rotation ticks, each row followed by its count of ticks
The counts run from 0 to 1210.
[-19  -7  -2  20 -22  -8  -1  -1   7  -2  -8 -14   9  -3   2 -18  16 -16
   4   9  -4   6  -1  30  -6 -11   6  10   5   0 -17  10  -3  15  -2 -11
  -6   3 -13 -12 -20  -9  18] => 935
[  6 -15 -15 -16  -7 -11  -2  -5   9  -4  27  12 -23 -12   3  -1   8   8
   2  12   4  -3   9  14  -2  -7 -13  31 -10   7  -7  -9   0   5  -1   9
   2   2  15  12  31  22  -3] => 124
[ -4  10  -9 -28   7  -1  14  18 -15  -6  -9  -7  17  18  -9  -4 -13  -3
  -8  -6  -6 -12 -12 -36   9   7   0 -24 -11   4   0  -1  12   1   0  17
  -3  -9 -11   8  -6  14  -6] => 158
[ 12 -14  13  -6  -8  -2  -7   8 -19   7 -19  -5  -6 -12   6  17  -5 -23
  14   6   0 -16  15  -6  11  -2   0   1 -10  -7 -27  11   3   9 -10 -16
   7   7 -15  -8  -6  20  13] => 516
[ -3  -9   3  23 -29  -3   2   3   1  -6   4   7 -13 -16 -14  -3  25  -5
   6   6   7  16  25  32   2 -10  -6  19   1  -2  -6  -2 -11  15   3   1
  -4   5  -6 -14  -5   3   5] => 661
[ 18 -14 -32 -10 -10   5   8   3 -15  -5 -19  -1  -4  10  23  -1   8  -6
   8   9   4  14 -10  -8   4  13  25  11   4   6 -11  -1  16  -4   6 -13
   1  10  -8   1  10  21  19] => 1053
[  6  -3 -18   1  -9  14  16  11   7  -9 -22  -2 -11   8  -1   6  18  -9
 -26  18  -8  13   2 -10   3   4  23  25 -19   8  -2   3 -11  -9 -11  -8
   3   1 -24   8   2   7  -7] => 988
[  2  13  -6  38   4   5   7  11  27  -6  -6   8   0 -11 -26  -3   2   3
  -2   5   5  11  -5  -4  -2  -6  10  -1  -9  22   6   3 -21  18  -2   7
  -2  -7  -6  19  -1 -15 -18] => 743
[ -2 -21   1   0   3 -10  -4  -9 -16   5 -18   6   5 -13  11   6 -10 -17
  32  -6  11  -9   3 -13  -1   0  -6 -18  -3 -16  -9  11   0   2 -16  13
  -6   9 -33  -3   3   1   7] => 852
[ -9  10  -6   6 -13 -10  14  13  10  -6 -18  -3   9  -9 -21 -12  -8 -15
   2  14   2 -18  -5  -1   5 -19  22  -6 -14  14 -14  13 -11  27   0   4
  -4 -13  -5   8  -7  11 -10] => 740
[-16  -2 -26  10 -16 -19  10  10  -4   3 -17  -3  19  11  10 -19   5 -14
  -1  -3   0  17  -7  10  -1 -11  23  -6   9   7 -10  10  -7  11  -5  -5
 -20   6 -12  -9  -7   3  12] => 199
[  8 -14 -12  -8   6 -10  -9   6  15   1  36  -9 -13   1   0  -6 -16  10
   1  -5   1   2 -10  13  -5  -6 -15  19  -7  23 -16  -8   8  20  12 -11
   0  -5  24  18   4  -2   5] => 216
[-18   8   8 -32  12  -8  -5  18 -20   1   1  -6   9  -9   6   9  -5  -1
   6 -14  11  10  15   8   8  -3  -6 -27  -8  -2   1 -25  21 -15  -4   2
   1  -9 -10   4   8   5  -6] => 708
[ 17  13  -5   9   9   9  -2   1 -16 -15 -26   1   1 -18  -2   2   2  -6
  13  16  12  -9   1   4  15  16  16  -6  10  11  -7  17  -7 -10  -2   7
  16  21  -9 -17  10  17   0] => 47
[ -9 -10 -18  -1 -12 -21 -16  -2  -5   9  14   6  15  14  33  -3  13   3
 -12  -2 -12  14  13  -1  -9  -6 -10   4  13  -3 -12 -13   0  -6  -4 -10
 -16  13   3  -9  15  11  14] => 329
[  3 -10   4  10  -9  -8  -6 -17  -1  -9  -2   1   0  11 -12  -9   3 -19
   0  19  -8 -13 -12 -15 -20  -4 -19  22 -13  -4 -23   2   1  17  -3   6
 -18  -8  -9  19  13  22   4] => 672
[  7  -1 -17 -16   5  -3   6  23  -5  -8 -12  -8  -1  -2  12  -4   6  -1
  -8  19   9   4  -4  16  21  -2  10  11  26   3  -9  20  -4 -12  -2 -11
   6  24   4 -17  -3  16  12] => 780
[ -5  15   6 -17   2   8  17  25 -20  -9 -17  -6   2  11 -27   3  -2  -9
  -9   3  -4  -7   0 -24   9  11  -1 -11 -19   6  -5  -1  13   5   2  10
   4 -18 -18   3 -20  14  -6] => 160
[-12   2  -2  24 -12   5 -17 -16  -1  -9  15  -2  15   4  12  -8  10  19
   3  -5 -21  -6  10 -16 -22  19 -16  -3   1 -10  -7 -14  10  -2   7  17
  10   2   8  -9  -4 -14   7] => 144
[ 24  -3   3  33  11  12  -6   4   3  -8  13   1 -26  10 -14   9 -12  11
   3  -1   8  11  -7   1  -6  19   5  13  -1  18  -3  14 -11  -6  -5   5
  -3  17  10  -6 -12 -17   0] => 296
[ -5   7  20  17 -10  15  -3  -7  -6  -8 -37  11   4  -3   2   5  26  -8
   8  -5   0  -7   5 -10   1  15   5 -10   4 -19  10  -1   0 -18 -10   1
  -5   8 -21  -9  14   2  17] => 721
[ 19 -11 -28  -8 -10   6   9   6 -17  -7 -23   4  -4   0  15   0   9  -8
  10   8   3   1  -8  -2  14  16  24  10   9   8 -11   8   9   1  10 -14
   4  13  -5  -9   9  25  21] => 1054
[-13 -10   0  10  -8  -7   6 -10  -5  -6   3   9   5   4 -21  -4   0  -4
   4   1 -17 -15   3 -23 -11   9 -28   2 -18  -5  -5   8  -3  20  -4  30
  -6 -12 -21   8 -12   3  -3] => 946
[  7   7 -19  16 -12 -14  -1  19  -4   0  -7  -1  24  -5   5 -10   2  -7
   1  20   2   6   4   9   9 -16  13  -6  22  15 -26   4  -3  19  12 -23
   2   8   6  -7  -1  23   9] => 871
[-21  -8  16 -21   8  -6  -5 -11 -22   0   2  -1 -11   2  -5  -4  -9  -1
  10 -17   0  -9   0  14  -3  27 -22  -4  -3  -5   4   4  12  -8 -11  28
  -8   7 -13 -10  -7  -2  15] => 302
[ -5 -19  15  -9  10  -4  14  10 -13   5   2  13  -4  23  -9  -3 -11   1
   8  -9  -4 -11  -6 -23   0  19 -20  -7   8 -10   5  14   1   5 -13  22
 -20   3  -9   0 -16   7  21] => 27
[  1 -17  -9 -19  31  -4   3  18   6   5 -22   0   3 -20  12   6  -9 -12
  18   0  18   8 -15   0  16  -2  -3 -13  10   5   0  10  -1  -6 -10  -5
   4   4 -26  18   5 -10   4] => 312
[  3   5  -7  29 -22   2  -6 -11   3  -3  -7   1   6  33  -6  -7  19  -6
 -25  -3 -18   4  -3 -19 -13  12   5  12 -11   7  -3   5 -15   2  -3   2
 -22   5  -8  -4   2   5   6] => 540
[-37   0   2 -31  -6  -2  16   6   0   5 -17  15   8  -9   9  -9  24  -3
 -13   8 -17 -10  14   2   4   6   1  -1   0  -8   8 -12  10  -7  -3   8
  -2  -8 -10  10  12  20   8] => 526
[-12 -13   0  -4   5 -21 -14 -16  -4   6  -9   8  15   8   3 -16   4 -16
   3  -3  -1  -6 -13  -1  -4  -3 -29  -8  12  -1  -5   9  -4  10  -7   2
 -33   4 -16   8  15  17  18] => 669
[-20   4 -15   4 -10  -8  14   5 -10  -3   3  10   9  19 -10 -27   3  11
  -1 -16  -6   8  -7  13  -1  25   5  -9  11  15  15  -7   7   7  10  17
 -18   0   4  -9  -5   6  21] => 749
[-10  -3  -9 -31  -1  -8   8  16   6   5   5 -20  -4  15  -5 -20 -17  -8
  -4 -15   3  -9 -23   8   5  -3  10   0  -9  19  -9   2  11  16   5 -11
 -13  -8  12  11  -5   2  18] => 555
[  4  -3 -13   3 -16   4  17  15 -10  -7  -9  18  -1 -26   3   2  15   5
  19  17   2  -6  28   4  19   7  14  -4  13  -1  -2  -1  -1   6   7   4
  20  11   2 -16   7  24   5] => 321
[-23 -17 -22 -21 -17 -16  19   7   4  13   3  19  -5   0  11  -4   1   1
  -1 -11  -9   3  14   5  -5   3  22   2 -20  10   7 -17  -2   8 -10  10
 -14  -8  -4  13  17   6   6] => 1196
[ 12   4   0  28  12   9 -20   6   3 -11   5 -25  14   9   5   8  -1   7
   0  -6   4  10  -7 -24   0  -4 -22 -10   5 -12  -8  10  -1  -6  -1   4
  11  14  -8  -9 -16 -26 -13] => 693
[ -7  21 -13  -9  -2  12  -7   4  20 -11  11 -17  10  -5   3 -16   5  19
  -5 -16   0 -11 -15   2  10   8   8 -15   4   8   9  -5   7  -4  24   3
  15   6  27  -6   8 -13   6] => 350
[  6  -5  21   6   9  -5 -19  -3   0  -3  -9  -5  -2  -5   2  19   2 -18
   8  -4  18   7   2 -11  -8 -27  -7  -3 -14 -15  -7  -7   1 -16 -22   2
 -18  -4 -19  14  20  -6 -15] => 917
[-29 -11  15   1  10 -23  -6   6  -3   2   9  -9  13   9  -3 -12  -9  -6
  -1  -3  -6  -2   2   6 -11 -11 -31 -11   8  -5 -14   9  -1  12 -14   8
 -15  -2  -7   0 -28 -15   7] => 486
[ -3   7 -18  21 -13 -15  -4   3   0  -4  -6   0  30   0   6 -15   5  -1
  19 -14  17  17 -10  -2  -5 -20   9 -27  16  -2  -9 -15   8   8   8   1
 -16  -3   1   0  16   0   1] => 1206
